Each row has a name. After each piece below comes the name of the row it's from, unless a question asks for something else. Each question is about the rows just above it.

Columns, left to right: B Y P G
[128  58 116 162] : zatu
[115 162 110 105] : zeg
[108  58 116 162] : gav
[128 118 116 162] : Gev
Which row holds [128 118 116]? | Gev
[162  58 118] is in which column, read top down? | Y
[162 162] is in which column, read top down? | G
Which row holds [108  58 116 162]? | gav
[116 116] is in which column, read top down? | P
The row named gav: | [108  58 116 162]
q: [128  58 116 162] | zatu

Columns, left to right: H S A E C
[165 164 157 160 174] = gof
[114 104 138 145  75] = vegul
[ 67 104 138  74 189] = gilat
The row named gof: | [165 164 157 160 174]
q: [ 67 104 138  74 189] | gilat
Which column holds [145  74] top down? | E

Columns, left to right: K J V F W D N
[110 116 143 168 124 129 147] = sulo
[170 193 119  97 170  99  94] = Givop
[107  97 170 113 144 151 158] = kuza
[100 129 138 109 153 185 103] = zap
The row named kuza: | [107  97 170 113 144 151 158]
The row named sulo: | [110 116 143 168 124 129 147]
The row named Givop: | [170 193 119  97 170  99  94]
Which column holds this, read top down? [119 170] | V

Columns, left to right: Z L U R T M Q X
[ 54 142  88 128 149 120 123 112] = Lalir
[125 130 123 135 144 120 123 124] = danaz
[139 122 117 125 141  80 124 130] = gul
[ 54 142  88 128 149 131 113 109] = Gen
[123 130 135 125 144 120 123 138] = Rotat
[125 130 123 135 144 120 123 110] = dinil
Which column holds [123 124 113 123 123] top down? | Q
q: [125 130 123 135 144 120 123 110] | dinil
The row named Rotat: | [123 130 135 125 144 120 123 138]
Where do [125 130 123 135 144 120 123 124] appear? | danaz

Columns, left to right: zage piba lenuf pap
[139 151  54 138] -> lav
[110 100  90 130] -> pebov
[130 120 122 111] -> dev
[130 112  61 125] -> Fosiz
[135 157  54 138] -> paku
[138 145 118 118] -> popir
[138 145 118 114] -> Visu
[160 135 158 125] -> Tuted
[117 135 158 125] -> gole
The row named dev: | [130 120 122 111]
[117 135 158 125] is in which row? | gole
[160 117] is in which column, read top down? | zage
q: [139 151  54 138] | lav
Which column holds [138 160] top down? | zage
Which column holds this, read top down? [145 135 135] | piba

Columns, left to right: Tuda Zotaz vedi gitoz Batol zene vovo begad gunel
[152 153 138 120 123 125 107 149 113] = mobaf
[144 149 133 147 127 130 179 120 128] = Retem
[152 153 138 120 123 125 107 149  88] = Zufu
[198 129 151 124 118 132 140 162  90] = Gad
[152 153 138 120 123 125 107 164  90] = rit
[122 131 125 126 128 126 117 127 130] = Ropit
[172 172 145 121 120 123 106 161 103] = fofa
[127 144 128 129 128 123 111 132 128] = mar
Which column holds this, read top down? [125 132 125] | zene
The row named Gad: | [198 129 151 124 118 132 140 162  90]
q: [152 153 138 120 123 125 107 149 113] | mobaf
Which column holds this, read top down? [120 147 120 124 120 126 121] | gitoz
The row named Retem: | [144 149 133 147 127 130 179 120 128]

Columns, left to right: ruba sot Deta fupuv rozos mova
[131 115  54 148 139 111] = Galak
[211 148 111 139  54 115] = Ditem
[173 100 129 174 170  94] = vonu
[211 119  89 162 102 123] = Biva
[173 100 129 174 170 156] = lumo
The row named vonu: | [173 100 129 174 170  94]
[148 100 119] is in which column, read top down? | sot
q: [111 139  54 115] | Ditem
Which column holds [129  89 129] top down? | Deta
Which column holds this, read top down? [111 129] | Deta
[115  54 148 139 111] is in which row? | Galak

Columns, left to right: zumas nebob neke tov luko
[154 134 196 109  92] : bugak
[148 147  54 126 115] : Famud
[134 126 182 120 128] : Nelur
[123 130 102 133 151] : moso
[161 158  83 123 135] : siguv
Which column holds [126 120] top down? | tov
Which column holds [148 134 123] top down? | zumas
Which column holds this, read top down? [120 133 123] | tov
[154 148 134 123] is in which column, read top down? | zumas

Columns, left to right: Tuvo moni bimab tisal Gon nugoz dor Tabot niz ganof
[176 143  45 100 150 155 119 127  90 156]  rame
[126 135 147  90 120  94 118 154 146 153]  Bevig
[102  97 181  85 110 121 157 152 139 116]  zom
[119 118] is in which column, read top down? | dor
The row named Bevig: | [126 135 147  90 120  94 118 154 146 153]
q: [143  45 100 150] | rame
Which row holds [100 150 155 119 127  90]? | rame
q: [ 85 110 121 157 152 139 116] | zom
[ 85 110 121 157 152 139] is in which row? | zom
q: [ 97 181] | zom

Columns, left to right: Gufeg vukem linu kigek Sov
[202 163 164 135 116]  ribi
[129 142 123 127 124]  bes
[130 134 139 134 146]  ded
[105 123 125 128 142]  Buniz
[108 122 120 112 131]  zop
[ 84 124 109 135 178]  mog
[169 107 120 133  96]  kigir
The row named ded: | [130 134 139 134 146]
q: [128 142] | Buniz

Columns, left to right: mem tuvi guren vip Zep mot daven
[135  89 118 143 153 103 142] = tol
[131 201 142 128 109 172 118] = faki
[ 87 118 143 153 111 145 128] = Selu
[130  68 114 116 127 106 127] = zoz
[136 189 144 131 122 153 130] = Kiti
[128 111 128 104 128 132 129] = Zes
The row named Zes: | [128 111 128 104 128 132 129]
The row named Kiti: | [136 189 144 131 122 153 130]
Which column holds [153 116 131] top down? | vip
q: [ 89 118 143 153] | tol

